In the data rows, zero lies at 4.5, halfway between 4 and 5.
Here are some points, each followed by its number:
(4, 3, 4, 6, 5, 5, 8, 3, 7, 4, 5, 8, 5, 4, 4, 2) 0
(2, 7, 5, 5, 5, 9, 0, 8, 1, 8, 2, 1, 7, 5, 3, 8) 1
(4, 3, 3, 4, 5, 4, 5, 5, 4, 4, 5, 6, 6, 5, 5, 4) 2
(2, 7, 9, 6, 2, 4, 0, 3, 4, 4, 7, 5, 4, 3, 3, 5) 3
(4, 6, 4, 3, 3, 5, 2, 4, 4, 3, 7, 3, 3, 7, 3, 7) 4
(7, 5, 5, 6, 5, 4, 4, 5, 2, 4, 6, 4, 4, 4, 4, 2) 5
(3, 5, 4, 7, 3, 3, 1, 5, 3, 2, 9, 4, 5, 5, 4, 5) 6
(3, 6, 9, 6, 4, 4, 1, 4, 4, 4, 6, 5, 4, 4, 3, 4) 7
(6, 5, 4, 4, 9, 5, 6, 4, 4, 3, 4, 7, 6, 5, 8, 8) 8
(4, 1, 1, 3, 5, 5, 3, 5, 4, 3, 5, 6, 6, 4, 5, 4) 9
(4, 7, 6, 3, 6, 3, 0, 4, 6, 5, 6, 2, 3, 4, 5, 4) 10
(1, 5, 2, 3, 4, 5, 5, 5, 3, 7, 4, 0, 3, 9, 3, 7) 11
(1, 4, 4, 4, 5, 5, 4, 5, 6, 4, 5, 1, 3, 5, 4, 7) 12
(4, 5, 5, 4, 3, 3, 5, 5, 4, 5, 4, 6, 6, 3, 6, 5) 13
(7, 3, 0, 2, 8, 6, 3, 1, 6, 2, 6, 9, 4, 5, 8, 4) 14
(2, 5, 4, 4, 2, 1, 3, 6, 7, 4, 5, 1, 5, 6, 2, 5) 15
(3, 3, 5, 4, 2, 2, 5, 4, 4, 5, 3, 4, 6, 3, 5, 5) 16
(4, 5, 5, 3, 2, 4, 5, 6, 5, 5, 3, 4, 7, 4, 5, 4) 17
Which two points above are nearest to each new point? Their numbers follow each, nearest first.
(3, 7, 5, 4, 4, 4, 2, 4, 5, 1, 5, 2, 4, 6, 3, 8) --> 4 12
(3, 4, 5, 3, 3, 1, 5, 6, 6, 5, 6, 2, 5, 6, 3, 6) --> 15 12
(4, 4, 5, 3, 1, 4, 4, 6, 5, 5, 3, 4, 6, 4, 5, 4) --> 17 16
(6, 7, 6, 5, 7, 4, 4, 4, 3, 4, 5, 4, 3, 4, 4, 4) --> 5 10
(9, 5, 3, 5, 6, 3, 2, 4, 2, 3, 4, 6, 5, 4, 4, 2) --> 5 2
(4, 4, 4, 2, 1, 4, 4, 6, 5, 5, 3, 4, 6, 5, 5, 4) --> 17 16
(6, 5, 4, 6, 5, 4, 4, 6, 3, 4, 6, 4, 4, 4, 5, 3) --> 5 2
(6, 5, 7, 7, 6, 3, 6, 4, 3, 5, 4, 3, 3, 4, 4, 3) --> 5 13
(4, 7, 6, 5, 9, 4, 4, 4, 3, 4, 5, 4, 4, 4, 4, 2) --> 5 10
(7, 5, 4, 7, 5, 4, 4, 5, 2, 4, 6, 3, 4, 4, 4, 2) --> 5 2
(1, 3, 3, 4, 6, 8, 4, 5, 5, 3, 5, 1, 3, 6, 4, 7) --> 12 11
(7, 0, 3, 1, 9, 9, 2, 1, 6, 2, 3, 9, 1, 6, 2, 3) --> 14 9
(7, 4, 5, 7, 7, 4, 5, 3, 3, 6, 5, 5, 3, 6, 4, 2) --> 5 2
(3, 4, 5, 4, 4, 4, 6, 5, 4, 5, 4, 7, 7, 2, 6, 5) --> 13 2
(4, 5, 5, 4, 4, 3, 5, 5, 4, 5, 3, 6, 6, 3, 6, 4) --> 13 17
(7, 5, 4, 4, 6, 3, 3, 4, 3, 4, 5, 5, 4, 4, 4, 4) --> 5 2
(7, 6, 7, 6, 7, 3, 5, 3, 2, 4, 4, 3, 2, 4, 5, 3) --> 5 7
(4, 6, 5, 4, 6, 5, 2, 4, 7, 5, 5, 4, 3, 4, 5, 4) --> 10 12
(3, 3, 5, 4, 1, 4, 3, 5, 6, 6, 4, 2, 5, 8, 3, 6) --> 15 12
(5, 8, 5, 8, 3, 3, 2, 5, 4, 3, 9, 5, 4, 4, 4, 5) --> 6 7
(7, 6, 7, 4, 4, 5, 3, 5, 3, 4, 4, 2, 2, 5, 2, 2) --> 5 7
